One vector is turned by the same rotation once a tick. Each row is the vector after some number of ticks, and that number follows the row.
The counts run from 0 to 600.
[  3.9  -4.6  12.6   6.7   6.6  42.8  -1.3 -13.3  -5.3 -19.3   7.2  27.8
   2.2 -13.8   4.7  15.6  27.6  50.5   0.6 -10.2   0.5  31.2  -7.5  13.2
  12.4   6.0  12.3  -2.0  -8.9  26.5 -37.1 -20.6  18.0  19.9   7.6  33.0
 -14.5 -14.7  -2.6  23.0  -2.8   4.0  34.1  44.0  27.4   4.3  -5.7] : 98
[ -4.7  -2.0  22.0  11.2   3.9  22.2   8.2 -19.6  21.0  -9.2  32.2  30.2
 -14.7  13.1  13.7  25.3  47.6   0.8   0.6  12.7  -5.2 -10.2 -19.6  16.2
   6.3  23.3  34.1 -11.1  24.6  23.0   5.0 -29.2 -10.2  19.0  18.0  33.0
   5.0  23.6  13.1  18.5 -17.2  32.9  -7.3   2.5  47.2   3.8 -15.1] : 528
[-28.8   3.0  27.6 -20.5   4.7 -33.7   9.8   8.7  17.3  33.2  38.0 -30.4
 -23.3  34.0  -6.7  15.5   5.6  14.5  14.1   9.5  10.0  10.8 -14.8   0.9
  40.4   5.9  -6.1 -15.0  -1.6   7.7   0.9 -15.6 -41.5 -14.6 -18.2  16.1
  44.0  11.1 -19.1 -15.9  15.8  31.7  -1.6 -16.7 -15.3  -5.7   5.5] : 285
[ 12.7   7.1  -5.3  13.4  26.0  -5.1  12.2 -16.1  35.2  17.7 -12.7   2.5
 -33.1   4.3 -16.6  24.6  16.7 -28.6   5.7  25.1  35.9 -36.4 -26.9  15.2
 -10.2  35.3 -21.7  -3.3  11.2  -9.1  40.9 -17.6 -17.6  17.7  -1.2 -19.8
  16.9   9.4  -2.8 -16.3  -4.7  26.8 -21.5 -20.4  -0.6 -22.5  -7.3] : 213
[ 14.1  32.3 -30.5  -0.8   3.3  -3.6 -33.5   8.3   9.3 -12.2 -21.7  10.6
 -14.8   1.7   4.2  17.3  -5.2 -12.8  -3.4  14.8  15.3 -18.0  36.8  21.5
 -16.4 -10.3 -29.8   0.0 -10.4 -15.5  49.3 -12.9 -37.9 -17.3 -25.7 -33.1
 -21.2 -34.7  37.4   0.3  25.9  -3.8 -16.5  -0.5  -9.4  -7.6  11.0] : 53
[ -1.2  25.3  -7.7 -17.1  24.2  28.2  11.3 -22.0   7.0  -8.3  13.8   4.7
   9.4  -7.4 -21.1  24.7   9.9  12.2  -5.3  12.4  16.3  13.0 -22.9   0.7
   5.5  13.3   8.0  -6.7   7.8  40.5   4.0 -45.2 -35.5  15.1 -14.5  29.5
  23.3 -14.3  24.9  13.9 -19.3 -16.8  20.7  31.5  35.9 -32.0 -22.9] : 111
[ -1.4  -1.6   3.5  19.0  -1.6   3.4  15.8 -13.7 -12.1  18.1  20.0  -0.6
 -33.4 -21.9 -57.5   5.8  29.7   3.1  -9.3  41.4  11.1   2.8  -3.2  -5.7
 -49.3  52.4 -13.3  -9.0 -12.6  12.1   7.1 -11.1   8.0   2.2 -16.4  -0.3
  -5.3   9.7 -17.6  -5.1 -33.7  32.1  -7.9  -6.5  12.0  -7.2  24.9] : 16
[ 20.2  15.7 -26.9   2.6   6.1 -14.4 -37.0   6.2   1.2  -8.8 -32.0   8.4
 -20.5 -10.0   1.8   9.5   8.1  -9.3  10.1  10.8  20.0  -0.6  19.2  23.2
 -28.0  19.0 -42.5  -2.6 -16.9 -28.9  41.3   0.6 -24.8 -20.9 -13.2 -49.4
 -13.7 -20.2  15.8  -4.8  22.4  -2.2 -21.1 -14.7 -15.4  -9.6  14.2] : 54
[ -5.0 -10.3  20.5  21.1   1.2   6.0  -1.8  -4.4   8.5   9.1  16.1  35.1
 -52.5   7.6 -19.4  11.8  56.1  15.6   2.5  14.8   9.2  -0.8  -8.8  18.0
  -5.6  42.7   7.8   6.3   1.9  10.1 -16.5 -14.1  13.0  11.4  10.0  13.0
  -6.0  24.8 -23.0   3.0  -1.8  65.0  -7.0   0.8  11.4  16.0  25.5] : 357
[-21.3   7.1  30.8   2.5 -22.1  22.4  31.2 -27.9  -0.5  27.1   7.9 -39.5
   7.8 -25.7   6.3 -24.8 -16.3 -18.2  12.9  31.8   2.4 -24.5   0.4   1.4
   6.2 -34.3 -21.4 -14.0 -34.8  -8.1  -5.1  30.4  33.2  17.8 -10.2   5.4
  -1.4   2.8 -13.3   0.3  -3.9   3.2 -20.3  -3.8 -53.6  11.3  -6.9] : 76
[-19.7  25.3  36.4 -16.9 -29.0  25.8 -15.0   8.5  -4.6  -4.4  27.3  -0.7
  12.1   8.0  33.1   4.2   4.0  15.5  -1.4   1.6 -10.6  11.0  37.3  -4.2
  -8.0 -59.7  20.9  -9.2 -30.0   3.9  -6.1  -5.3  13.2 -14.9 -24.4  24.2
 -18.5 -20.0   7.4  33.8  24.5  -1.2 -20.7   8.1  -4.6  21.6  -4.6] : 588
[ 23.4 -15.9  -2.9  37.5  -9.5  -7.4  33.9  -9.8 -11.2  26.3  30.9 -12.5
 -12.5 -27.7  -2.3  13.2  23.5 -11.3 -14.4   5.0  10.4  -4.1  16.9   0.8
 -20.5  19.5 -15.3  -1.6  -2.8  -1.1   8.4   7.1  61.7   6.8  -6.0  -3.1
   8.6 -12.6 -30.4   5.6 -44.4  19.5 -17.7 -23.3  -8.1   9.4  14.3] : 82
[ -1.4  11.0  -1.8 -30.2  17.7  -0.8 -27.9   1.1  10.2 -27.8 -14.1  17.9
  -4.7   0.0 -19.7  31.1  23.5  42.6  -7.4  -8.2  27.8  34.0 -22.1   4.3
 -10.1  34.6 -15.4 -21.3  -8.3  29.0   3.8 -28.7 -51.1   3.8 -15.2  -1.6
  11.2 -20.7  -0.4  13.5  16.9  -3.1  25.4  17.3  28.3 -26.9   1.1] : 452
[ -5.8 -11.4   6.9 -40.7   5.1 -41.8 -25.5   0.6  17.5  -5.7  -4.7 -20.2
   8.4  16.9  18.4  26.8  -2.3  19.7  18.9 -28.7  16.2   7.7 -12.8   0.8
  -2.2  10.9 -47.2 -33.5 -22.6 -18.3  14.8  11.3 -30.4  -0.6   5.3 -18.4
  23.0 -12.7 -37.2  11.5  29.0 -16.2   7.0 -20.9  -7.8 -25.8 -17.0] : 388
[  0.5   8.3   5.1   3.8 -27.6  32.5 -20.8  -4.8 -15.8  -5.2  12.1   4.8
  19.9 -22.2   1.1 -16.4  -4.0   1.3   0.9  40.1 -32.2  -0.2  32.6  -0.5
 -54.8  -2.8   0.2  -6.5 -24.1   8.2  26.3  22.1  12.7 -18.1 -10.9  11.2
 -52.4  -1.5  31.5  24.6 -14.6 -13.9 -21.3  23.0  24.1   6.4  -6.6] : 171
[ 13.7  -1.7   6.5 -11.1   4.1  50.2  -3.6 -32.4 -14.2 -19.3 -13.9   1.9
  31.9 -41.0  11.1  12.9   4.7  32.5  -3.2  -2.2  -3.4  15.0  -7.9   1.7
 -25.0  -7.6 -14.2 -12.0 -25.1   5.8 -15.7   7.3  35.8  29.1   3.3   8.5
 -22.8 -20.0  -7.8  41.5 -16.8 -36.8  12.5  24.2   9.3  -7.8 -24.4] : 334
[  0.6  -8.3  34.7  23.5  -8.5  47.1   7.5 -22.3   6.6  -4.6  14.2  26.5
 -15.1 -10.5  11.1  12.5  44.3  -5.2  -4.3  11.1  -1.8 -22.8  -1.5   1.8
 -30.6   1.2  28.7  -0.4  -3.3  11.9  -7.7  -3.5  52.1  24.7  16.1  19.9
 -29.4  15.9  -7.4  29.4 -15.6  36.2 -24.2  -7.5   9.0  16.4   3.2] : 593
[  3.0   0.6  14.3   3.1  20.6  -1.4 -10.7  -6.9  37.3  -7.1  -2.9  35.2
 -38.2  30.0   5.0  25.1  52.8  -8.6  10.7   4.0  26.6 -34.2 -29.7  12.1
  -1.5  22.6  -2.5  -9.2  13.4  -1.1  19.4 -21.9 -19.5  14.9  14.7  -5.3
  13.1  22.0  -2.6   2.7  17.2  37.3 -15.4 -17.8  13.8 -12.7   0.1] : 292
[-37.8  -1.8  39.1 -10.2 -10.0   0.9  20.0  -4.5  26.4  25.1  40.2 -10.3
  -7.9  30.6  11.2  -5.0  -0.7  19.1  24.2   5.1 -30.1   2.9 -26.2  19.6
  58.8   2.7  18.0 -16.0   3.6  10.1 -18.1  -0.3 -30.1  -2.2   5.0  36.7
  13.9  28.6  -2.1  -9.4  10.9  21.1   9.9  12.8   6.4  10.9  -6.3] : 364
[  5.3   3.6  -0.2  -5.6   4.7  25.3  -8.3  -6.4 -23.6 -16.3   1.1  10.0
  -9.0 -30.2 -19.2  16.5  34.4  46.0 -14.8 -10.1  19.1  48.8  12.0   2.0
 -22.0  14.9   2.9  -5.5 -30.4  25.2 -26.3 -32.5   8.3   6.8 -21.3  16.3
  -5.1 -39.9 -16.1  27.6  -3.5   1.7  30.8  29.0  20.0   6.2  12.0] : 517
[ 23.6  25.5 -13.0  -6.6   9.4  31.4  -2.5 -19.4 -11.3 -23.1 -11.4   0.2
  20.6 -36.0  11.7  25.1  12.1  -1.2 -20.9 -10.4  32.8   5.3  -0.5 -14.2
 -38.5 -22.7 -14.5  -1.6 -25.4   9.8   6.9 -18.5  28.7  23.8 -29.6  -3.8
   3.6 -51.3  -3.2  29.5 -12.0 -20.5   1.1   3.8  -0.9 -18.7 -16.4] : 412
[ 18.7 -17.0   8.3  44.8 -12.4  24.4  37.8 -30.3  -3.5  21.3  21.6   0.8
  -6.8 -20.3  28.7  -0.3  23.8 -27.2  -0.8  12.1 -14.2 -21.9  12.5   7.8
  -8.7   4.8   2.7   0.8   3.0 -10.6   4.1   3.8  70.1  13.3  21.6  15.0
 -12.1  10.4  -4.7   3.1 -42.2  11.2 -20.6  -5.6  -6.6   9.6  -0.6] : 501
[-36.5   3.9  39.3 -21.8   3.6 -16.0  -5.2  -1.3  20.2  10.9  -3.0  -9.0
 -34.7  15.4 -15.3   5.7  14.8  26.0  25.0   2.3  12.0  -4.5 -26.6  13.4
  36.0  10.4 -12.5 -13.1 -11.3  -5.2 -22.0  -4.1 -45.1  12.5   2.9   6.8
  18.7  22.7 -20.5 -12.2  39.9  34.6   2.8   0.5 -24.3  -0.2   6.7] : 455
[-18.8 -19.9  18.1 -14.0  -8.2   0.3   2.4 -14.9 -13.3   2.6   9.6  -9.6
  12.4 -14.2 -13.5  -3.0  -2.2  60.5  13.1   4.4 -21.1  47.6 -11.8  14.2
   6.2  30.9 -22.0 -20.2 -22.0  18.1 -36.5  15.9  -6.9  -2.4   7.6  16.1
 -19.8   5.7 -27.5  16.8 -11.0 -10.7  31.5  29.5  15.1   2.6  -0.1] : 100
[ 10.4   4.2 -16.5  17.5  10.8  -8.2   9.4 -15.5  22.1  18.4 -25.0  -2.5
 -25.5  -7.3  -6.7   6.3   7.3 -38.9   7.4  31.7  19.5 -46.1  -3.2  17.4
 -15.2  30.7 -36.3 -13.2   3.0 -29.8  44.0  11.1  -4.3  11.7   3.5 -36.9
   1.6  11.3   6.3 -16.7  -8.1  15.2 -34.9 -24.5 -19.2 -17.8   2.4] : 474
[ -6.8  11.7  25.9  -4.0 -27.4  13.0 -13.6   8.3   5.9   5.3  21.8  -4.9
   6.9  13.4  59.7   2.8  -0.5   2.3   3.6 -11.3 -12.9  -2.7  39.2   3.5
  18.2 -67.8  16.8  -4.3 -22.1 -12.6  -0.6   4.5  25.1 -15.8 -11.4   8.8
  -4.6 -13.7  19.1  25.8  29.4   7.9 -14.4   0.7 -21.7  21.4 -10.7] : 326
[-19.4   6.1  32.1  -7.0 -20.0  -7.5  28.1 -15.0  -3.3  45.9  42.2 -54.8
  14.3  -5.3  26.3  -3.5 -17.8 -19.5   3.8   8.7   6.3  -7.7  11.5 -23.8
   3.9 -45.5  -4.7 -12.3 -14.3   1.6   8.1  16.2  28.3  -1.7 -25.3  18.3
  30.0  -8.6 -24.2   0.1 -10.8  -0.7 -24.8 -20.0 -36.2  11.9  -6.3] : 246
[ 24.1   4.7   4.7  -9.8   2.8  35.5 -23.3 -14.8   5.6 -30.5 -11.9  27.6
  11.7  -3.3  54.3  33.2  30.8   2.5  -4.3 -41.0  20.4 -11.6   9.9  -0.3
 -24.7 -25.3  -0.9  -9.1   0.1  -2.4  17.3 -18.3  27.8  19.9   7.6  -2.1
  -1.5 -37.3  10.0  49.9  17.4  -5.2  -5.3  -2.0   7.1 -11.5 -22.1] : 490
[ -8.0   2.5  13.5   5.1  -4.1   9.4   6.7 -11.4  35.7  15.1  -2.8 -11.0
   5.4  18.6  64.9  -1.8 -12.7  -2.1  24.1 -13.2 -14.4 -25.4  13.1  31.0
  73.1 -44.3  -1.3  -8.6  -7.9 -29.4   0.1   2.6  -8.6  -2.4  12.5  -5.4
  -5.9  -0.5  14.9   1.8  29.9  -9.8   3.0   9.0 -26.1  12.9 -18.0] : 561
[  4.9  -2.3   7.9   6.0  15.5  -9.8 -20.3  -5.6  28.7  -0.6 -17.0  17.4
 -47.2  20.8   7.3  21.6  43.6 -13.9   9.2   1.6  27.8 -38.6 -12.0  20.0
  -3.9  19.5 -16.2  -9.0  12.3 -24.8  30.7 -16.1  -9.6   4.5  13.7 -31.7
  -2.0  11.2  -1.2  -6.5  23.7  50.5 -28.2 -27.1  -9.7 -11.5  10.4] : 553
[ 20.3  19.8 -34.9   0.2 -15.5   2.3 -24.3   8.5   0.3  -1.9 -36.1  -6.5
  -8.6 -20.5   0.1   7.8  -6.8 -14.0  -1.7  18.9  10.0  -6.2  39.9  16.0
 -25.0 -15.0 -42.0  -7.1 -27.7 -27.8  35.3  -2.1  -2.6 -19.8 -34.0 -42.6
 -14.9 -32.1  23.5  -7.5  17.9  -7.5 -18.5  -3.2 -28.5  -2.3  19.0] : 315
